Some points, one per row:
[ 0.0 -0.5  0.1 -1.4  1.4 -0.7  0.3 -0.2  0.7 -0.1 -1.6 -0.3 -0.8 -1.5 -0.8 -1.3]
[-0.3  0.0 -0.3 -0.2  0.2  0.7  1.0 -0.8  0.3 -1.1 -0.3 -1.7 -0.4 -0.3 -0.8  0.6]
[ 0.5  0.2  0.0  1.1 -1.3 -0.4 -1.8  0.9 -0.9  1.9  1.8  2.2  1.0  1.4  1.8  0.3]
[ 0.2 -0.2  0.1 -1.6  0.8 -0.8  0.0  0.5  0.9  1.5 -0.8  0.6 -0.5 -1.7 -0.6 -2.2]
[-0.5  0.2  0.0  1.4 -0.9  0.4 -0.1 -0.7 -0.7 -1.7  0.4 -1.0 -0.2  1.1  0.2  2.0]
[-0.8  0.1  0.1  0.7  0.6  1.0  1.4 -0.8  0.0 -2.2 -0.6 -1.7 -0.1  0.1 -0.9  0.7]
[ 0.4 -0.3  0.1 -1.3  1.1 -0.7 -0.1  0.8  0.5  1.5 -1.0  1.2 -0.1 -1.5 -0.2 -2.2]
[-0.5 -0.1 -0.1 -0.2  0.4  0.9  1.4 -1.1  0.4 -1.8 -0.4 -2.1 -0.4 -0.2 -1.1  0.7]
[-0.3  0.0 -0.3 -0.1  0.2  0.9  1.0 -0.8  0.2 -1.2 -0.3 -1.7 -0.4 -0.2 -0.8  0.6]
[ 0.0 -0.2  0.1 -0.9  1.2 -0.1  0.6  0.0  0.6  0.0 -1.4  0.1 -0.3 -1.1 -0.8 -1.3]
[-0.1 -0.3 -0.4 -1.6  1.1  0.0  0.7 -0.4  0.6 -0.7 -1.9 -0.8 -0.3 -1.0 -1.0 -1.0]
[-0.3 -0.1 -0.1  0.4  0.2  0.7  0.7 -1.0  0.0 -1.5  0.0 -1.6 -0.3  0.2 -0.5  1.1]
[-0.2 -0.5  0.3 -1.2  1.1 -0.8  0.7  0.8  1.1  0.4 -1.3  0.7 -0.3 -0.7 -0.2 -1.6]
[ 0.6  0.2  0.5  0.7 -0.8 -1.1 -1.8  1.5 -0.4  2.3  1.0  2.7  0.5  0.7  1.5 -0.6]
[ 0.2  0.2  0.1  1.5 -1.4 -0.4 -1.6  1.1 -0.9  1.5  2.0  2.2  1.0  1.4  1.7  0.6]
[ 0.0  0.1 -0.4 -0.7  0.5  1.1  1.5 -1.0  0.4 -1.4 -0.5 -2.1 -0.3 -0.5 -1.1  0.6]
[-0.5 -0.2 -0.2  0.2  0.0  0.7  1.0 -0.5 -0.1 -1.7 -0.4 -1.4 -0.5  0.1 -0.4  1.0]
[-0.5  0.0 -0.3 -0.4  0.4  0.9  1.4 -1.0  0.5 -1.5 -0.6 -2.2 -0.6 -0.5 -1.1  0.6]
[-0.2 -0.1  0.0 -1.3  0.9 -0.3  0.7 -0.3  0.7 -0.1 -1.1 -0.6 -0.5 -1.3 -1.3 -1.2]
[-0.5 -0.1 -0.1 -0.5  0.4  0.3  1.1 -1.0  0.4 -1.7 -1.1 -2.0 -0.9 -0.5 -1.0  0.5]
[-0.6 -0.1  0.0 -0.1  0.5  0.6  1.2 -1.2  0.3 -1.9 -0.7 -2.0 -0.8 -0.2 -0.9  0.9]
[ 0.4 -0.1  0.2 -1.0  0.5 -0.5  0.5  0.0  0.5 -1.4 -2.0 -0.3 -0.8 -0.6 -0.4  0.0]
[-0.3 -0.3 -0.1 -0.1  0.6  0.7  1.1 -1.0  0.1 -2.1 -0.9 -1.9 -0.7 -0.3 -0.9  0.9]
[-0.2 -0.5  0.7 -0.6  1.6 -0.8  0.2 -0.1  0.3 -0.6 -1.6  0.5 -0.9 -1.6 -1.1 -1.5]
[-0.1 -0.4  0.4 -1.2  1.0 -1.0  0.3  1.0  1.1  0.9 -1.1  1.2 -0.2 -0.6  0.0 -1.8]
[-0.6  0.2  0.0  1.4 -0.8  0.6  0.2 -0.9 -0.7 -2.2  0.3 -1.5 -0.4  1.1  0.0  2.3]
[ 0.3  0.2 -0.3  1.5 -1.2  0.4 -1.1  0.6 -0.7  0.9  1.9  1.0  0.9  1.5  1.5  1.2]
[ 0.0 -0.1 -0.3 -1.4  0.9  0.3  1.2 -0.2  1.0  0.1 -0.8 -1.0 -0.5 -1.5 -1.5 -1.1]
[ 0.6  0.4  0.4  1.3 -0.9 -0.8 -2.0  1.1 -0.9  1.9  1.4  2.5  0.7  1.1  1.6  0.0]
[ 0.3 -0.1  0.1 -1.6  0.8 -0.8  0.1  0.5  1.0  1.4 -0.9  0.4 -0.2 -1.3 -0.5 -1.9]
[-0.5  0.1  0.1  1.2 -0.6  0.3  0.0 -0.8 -0.5 -1.9  0.1 -1.2 -0.4  0.8  0.0  1.8]
Here are 16 more points, each followed by its number:
[ 0.1  0.0  0.1 -1.1  0.6 -0.6  0.1  0.8  0.8  1.9  0.1  1.6  1.2 -0.9 -0.7 -2.6] 0
[ 0.4 -0.1  0.2 -1.4  0.7 -1.0 -0.3  0.7  0.8  1.7 -0.8  0.9 -0.2 -1.1 -0.1 -2.0] 1
[-0.2  0.1 -0.2 -0.2  0.5  0.9  1.3 -0.5  0.6 -1.0 -0.4 -1.7 -0.3 -0.4 -1.0  0.3] 2
[-0.3  0.0 -0.4 -0.7  0.7  0.9  1.4 -0.9  0.5 -1.2 -0.9 -2.0 -0.5 -0.8 -1.2  0.0] 3
[ 0.5  0.3  0.2  1.5 -1.3 -0.3 -1.7  0.8 -1.0  1.5  2.2  2.1  0.9  1.4  1.7  0.9] 4
[ 0.4  0.2  0.0  0.9 -1.1 -0.5 -1.7  0.8 -0.9  1.7  1.5  2.1  0.9  1.2  1.6  0.1] 5
[ 0.3 -0.2 -0.1 -1.7  1.0 -0.8  0.1  0.6  0.9  1.5 -1.0  0.9  0.1 -1.3 -0.5 -2.3] 6
[ 0.5  0.6 -0.5  1.4 -1.7  0.9 -0.8  0.4 -0.8  1.2  2.6  0.8  1.4  1.8  1.3  1.6] 7
[ 0.5 -0.1 -0.1 -1.2  0.2 -0.7 -0.3  1.0  0.4  1.9 -0.1  1.5  0.1 -1.0  0.1 -1.7] 8
[-0.2  0.0 -0.6 -0.8  0.4  1.1  1.5 -0.7  0.7 -0.9 -0.5 -2.2 -0.4 -0.8 -1.2  0.2] 9
[ 0.4 -0.1  0.3 -1.2  0.7 -0.9  0.4  0.2  0.6 -1.0 -2.2  0.0 -0.9 -1.0 -0.4 -0.5] 10
[ 0.1  0.2  0.9 -1.2  0.2 -1.7 -0.1  0.0  0.7 -0.3 -1.8  0.1 -0.8 -1.4 -1.1 -1.4] 11
[ 0.4  0.1  0.3  0.7 -0.7 -0.7 -1.4  1.1 -0.6  1.8  1.1  2.1  0.5  0.8  1.4 -0.2] 12
[ 0.2  0.2  0.1  1.6 -1.4 -0.3 -1.6  1.0 -1.0  1.5  2.1  2.1  1.0  1.5  1.7  0.7] 13
[ 0.2 -0.4  0.7 -0.6  1.2 -1.6 -1.0  0.8  0.2  1.5 -0.8  2.4  0.0 -0.9  0.2 -1.7] 14
[-0.4  0.0 -0.2 -0.1  0.2  0.8  1.0 -0.9  0.3 -1.4 -0.3 -1.9 -0.5 -0.4 -1.1  0.5] 15
Which of these numbered points is nearest to each point below by angle, seen from the average point of the first points? Its number follows each.
[ 0.6 -0.2  0.0 -1.3  0.2 -0.9 -0.6  1.3  0.4  2.4 -0.1  2.0  0.2 -1.1  0.2 -2.1] > 8
[-0.1 -0.4  0.7 -0.5  1.3 -0.8  0.0  0.0  0.2 -0.3 -1.3  0.7 -0.7 -1.3 -0.7 -1.3] > 11
[ 0.5  0.3  0.1  1.4 -1.0 -0.3 -1.7  1.1 -0.9  2.0  1.9  2.3  0.9  1.4  1.7  0.3] > 5
[ 0.5  0.6 -0.5  1.5 -1.7  0.8 -1.0  0.4 -1.0  1.2  2.5  0.8  1.2  1.8  1.5  1.6] > 7
[ 0.4 -0.2  0.7 -0.8  0.5 -2.0 -1.6  0.7 -0.1  1.0 -1.2  1.8  0.0 -0.7  0.4 -2.1] > 14
[ 0.5 -0.1  0.2 -1.3  0.7 -0.8  0.6  0.1  0.7 -1.4 -2.4 -0.2 -0.9 -0.9 -0.5 -0.3] > 10
[-0.9 -0.3  0.0  0.6  0.0  0.7  0.8 -1.3 -0.3 -2.3 -0.4 -2.0 -0.5  0.3 -0.8  1.1] > 15
[ 0.2 -0.3  0.5 -1.1  1.0 -1.4 -0.6  0.9  0.3  1.1 -1.5  1.8 -0.5 -0.9  0.1 -1.9] > 14
[ 0.3 -0.5 -0.3 -1.8  0.8 -0.6  0.3  0.5  0.9  1.1 -1.2 -0.2 -0.1 -1.6 -0.6 -1.9] > 6
[-0.2 -0.5 -0.2 -1.5  0.7 -0.7  0.3  0.5  0.8  0.7 -1.1  0.3 -0.3 -1.3 -0.7 -1.9] > 6
[ 0.1 -0.5  0.1 -1.5  1.4 -0.8  0.3 -0.2  0.8  0.1 -1.7 -0.2 -0.8 -1.5 -0.8 -1.4] > 11
[ 0.4  0.4 -0.7  1.4 -1.7  0.9 -0.8  0.5 -0.8  1.2  2.6  0.8  1.4  1.8  1.4  1.5] > 7
Here are 16 other points, each followed by its number:
[ 0.6  0.3  0.3  1.1 -1.0 -0.6 -1.7  1.2 -0.8  2.0  1.5  2.6  0.8  1.2  1.8  0.1] 0
[ 0.3  0.2 -0.1  1.0 -1.2 -0.2 -1.4  0.6 -0.9  1.4  1.6  1.7  0.9  1.3  1.5  0.5] 1
[ 0.4  0.3  0.1  1.3 -1.1 -0.2 -1.4  0.6 -0.8  1.1  1.8  1.6  0.7  1.2  1.4  0.9] 2
[ 0.6  0.4  0.1  1.4 -1.5 -0.3 -1.6  0.9 -0.9  1.7  2.1  2.0  1.0  1.4  1.8  0.8] 3
[-0.1  0.2  0.2 -0.6  0.7  0.3  1.1 -1.0  0.3 -1.8 -1.2 -1.6 -0.9 -0.9 -1.1  0.3] 4
[-0.3  0.1 -0.1 -0.4  0.8  0.9  1.5 -0.7  0.8 -1.3 -0.8 -2.0 -0.5 -0.6 -1.2  0.2] 5
[-0.3 -0.1 -0.4 -1.0  0.8  0.7  1.3 -1.1  0.6 -0.8 -0.7 -1.9 -0.7 -1.1 -1.2 -0.1] 6
[ 0.5  0.3  0.1  1.1 -1.4 -0.6 -1.8  1.1 -0.7  2.0  1.8  2.2  0.9  1.3  1.8  0.4] 7
[-0.7 -0.2 -0.1  0.7 -0.2  0.7  0.5 -1.1 -0.4 -1.9 -0.1 -1.6 -0.3  0.5 -0.5  1.1] 8
[ 0.4  0.1  0.3  0.5 -0.6 -0.9 -1.5  1.0 -0.5  1.7  0.9  2.2  0.6  0.8  1.3 -0.4] 9
[-0.3  0.2 -0.3  1.8 -0.9  1.1 -0.1 -0.7 -0.9 -1.2  1.2 -1.0  0.4  1.6  0.6  2.3] 10
[-0.8 -0.5 -0.5  0.2  0.4  0.9  1.1 -1.2 -0.1 -2.1 -0.6 -2.0 -0.5  0.1 -0.6  1.0] 11
[ 0.4  0.1  0.1  1.0 -1.1 -0.4 -1.4  0.8 -0.7  1.4  1.5  1.7  0.8  1.3  1.5  0.4] 12
[ 0.0  0.0 -0.4 -1.0  0.6  0.6  1.2 -0.2  0.7 -0.1 -0.5 -1.1 -0.4 -1.1 -1.3 -0.6] 13
[ 0.4  0.1  0.4  0.4 -0.5 -1.0 -1.5  1.1 -0.4  1.8  0.9  2.4  0.6  0.6  1.2 -0.6] 14
[-0.5 -1.0  0.2 -1.2  1.0 -1.1  0.3  0.4  1.2  0.6 -1.3  0.3 -0.7 -1.5 -0.7 -1.8] 15
Which of these numbered points is nearest to each point below by angle, seen from the average point of the first points? Its number follows each.
[-0.3 -0.3 -0.2 -0.1  0.5  0.8  1.2 -1.0  0.1 -2.0 -0.8 -1.9 -0.6 -0.3 -0.9  0.8] > 11
[-0.2 -0.1 -0.3 -1.1  0.8  0.5  1.1 -0.9  0.6 -0.5 -0.7 -1.6 -0.7 -1.1 -1.1 -0.4] > 6
[ 0.3  0.4 -0.3  1.8 -1.5  0.3 -1.4  0.3 -1.1  0.8  2.3  1.1  1.2  1.9  1.6  1.7] > 2
[-0.2 -0.5  0.4 -1.4  1.2 -1.0  0.6  1.0  1.3  0.7 -1.4  1.0 -0.3 -0.8 -0.2 -2.0] > 15
[ 0.7  0.5  0.2  1.2 -1.3 -0.5 -1.8  1.1 -0.9  2.0  1.9  2.2  1.0  1.2  1.6  0.3] > 7
[-0.1  0.0 -0.6 -1.1  0.3  0.7  1.3 -0.8  0.6 -0.9 -0.8 -2.1 -0.5 -1.0 -1.5 -0.1] > 6
[-0.5 -0.1 -0.2 -0.1  0.3  1.0  1.2 -1.1 -0.1 -1.9 -0.5 -1.9 -0.2  0.2 -0.7  0.9] > 11
[ 0.2 -0.1  0.1 -1.5  0.8 -0.8  0.0  0.4  0.8  1.2 -0.9  0.4 -0.3 -1.2 -0.4 -1.9] > 15
[ 0.1 -0.3 -0.1 -1.7  0.6 -0.8  0.1  0.8  1.0  1.6 -0.9  0.9  0.0 -1.3 -0.5 -2.3] > 15
[ 0.5  0.0  0.3  0.2 -0.5 -1.2 -1.8  1.3 -0.4  2.4  0.8  2.7  0.6  0.4  1.3 -1.2] > 14
[-0.3  0.1 -0.1 -0.4  0.8  0.9  1.5 -0.7  0.8 -1.3 -0.8 -2.0 -0.5 -0.7 -1.3  0.1] > 5
[ 0.5  0.1  0.3  0.6 -0.9 -1.2 -2.1  1.1 -0.8  2.0  1.0  2.7  0.6  0.8  1.6 -0.6] > 9
